[[ 26 -39  40]
 [-43  29   8]
 [  0 -13  27]
 [  5  -8   8]]
|
[40 29  0]

[[ -6  17  58]
 [ 39 -11 -19]
 [-44  21   5]
 [ -6 -27 -36]
 [-38 -26  -3]]
|
[ 58 -11 -44]

[[-18  38 -58  -2]
 [-45  -4  40  27]]
|
[-2 40]

[[-36   0]
 [ 32  -5]
 [-42   4]]
|
[ 0 32]

[[ 37  57 -19  31]
 [ -6 -28   9   0]]
|
[31  9]

[[-23  19 -14  15 -39]
 [-27   9 -21  13 -10]
 [ 50  16  30   2  47]]
|
[-39  13  30]

[[24  7]
 [53 41]]
|
[ 7 53]
---
[[-38 -58  47 -50 -26 -12 -22 -15 -30  20  -8  24 -35]
 [-16  43 -57 -10 -16  44  12  23  23 -52  30  -1  30]]
|
[[-38 -58  47 -50 -26 -12 -22 -15 -30  20  -8  24 -35]]

[[-14  23  11  21]
 [  9   8  22  24]
 [ 30 -43 -14  21]
 [ 33  22 -29  18]
 [-14 -49  37  25]
 [ -3  -6  31  24]
 [ -7  -7  -5  23]
 [ 27  37  24  23]
 [ 10 -10  -7  17]
 [-23 -14 -30  26]
 [ 19   5  -4  25]]
|
[[-14  23  11  21]
 [ 30 -43 -14  21]
 [-14 -49  37  25]
 [ -7  -7  -5  23]
 [ 10 -10  -7  17]
 [ 19   5  -4  25]]

[[ 36 -43  -1   4  11  13  -8   1  15  23]
 [-13   8  -3  -6   3 -17   7   8   4  -6]
 [ -3   9   3 -14  -1 -10  -3   3   4 -17]
 [ -5   0  17 -10  -3  -4  -6   2 -10  -3]
 [ 10  -9   3 -17   6  -5   1  -8   5   4]]
|
[[ 36 -43  -1   4  11  13  -8   1  15  23]
 [ -3   9   3 -14  -1 -10  -3   3   4 -17]
 [ 10  -9   3 -17   6  -5   1  -8   5   4]]

[[-34   7 -42  27  -4  -2  49 -36  -4  10  46  36  46   7  26]
 [ 13 -32 -39  47 -49 -23  24  36 -13  47  30   8 -31 -24 -36]]
|
[[-34   7 -42  27  -4  -2  49 -36  -4  10  46  36  46   7  26]]

[[ -2 -44  -6   0   3  -2   2   4   3  -2  -3   5  -1  -6   4]
 [ -1  37   5  -5  -1  -7   0   0   1   1   0   0  -1  -4   2]
 [ -1  13   1   0   4   2  -1   2   0   0  -4  -6  -1   1   3]
 [ -2   9   1   2  -5   6   5  -3   4  -3   2  -4   0   0  -4]]
|
[[ -2 -44  -6   0   3  -2   2   4   3  -2  -3   5  -1  -6   4]
 [ -1  13   1   0   4   2  -1   2   0   0  -4  -6  -1   1   3]]

[[ -2   9   0  -5 -13  25  12  21 -31   5]
 [  6   3  -1  -3  -3  42  -6   0  -6 -18]]
|
[[ -2   9   0  -5 -13  25  12  21 -31   5]]

[[-17  15 -24 -11   2   7 -17  18 -20 -17]
 [ 17 -21 -11  -2 -41  17   0   1 -17   7]
 [-22 -13  -6   5  22  21  10 -10   8 -25]
 [  5  14  -8  13   5  -5 -17   4 -24  11]
 [-28  -4 -28 -10   9 -23 -18   2  -7  -5]
 [ -6   3  -6   0   1  13   0  14  16  -3]
 [ 29  -6   4   4 -11  -1  -4 -14  -1   7]]
|
[[-17  15 -24 -11   2   7 -17  18 -20 -17]
 [-22 -13  -6   5  22  21  10 -10   8 -25]
 [-28  -4 -28 -10   9 -23 -18   2  -7  -5]
 [ 29  -6   4   4 -11  -1  -4 -14  -1   7]]

[[-49   7   8 -33   9 -13 -20  -5  28]
 [-36  12   9 -25  16 -26 -31  -6  27]
 [-34  18   4 -27  20 -30 -26 -10  27]]
|
[[-49   7   8 -33   9 -13 -20  -5  28]
 [-34  18   4 -27  20 -30 -26 -10  27]]
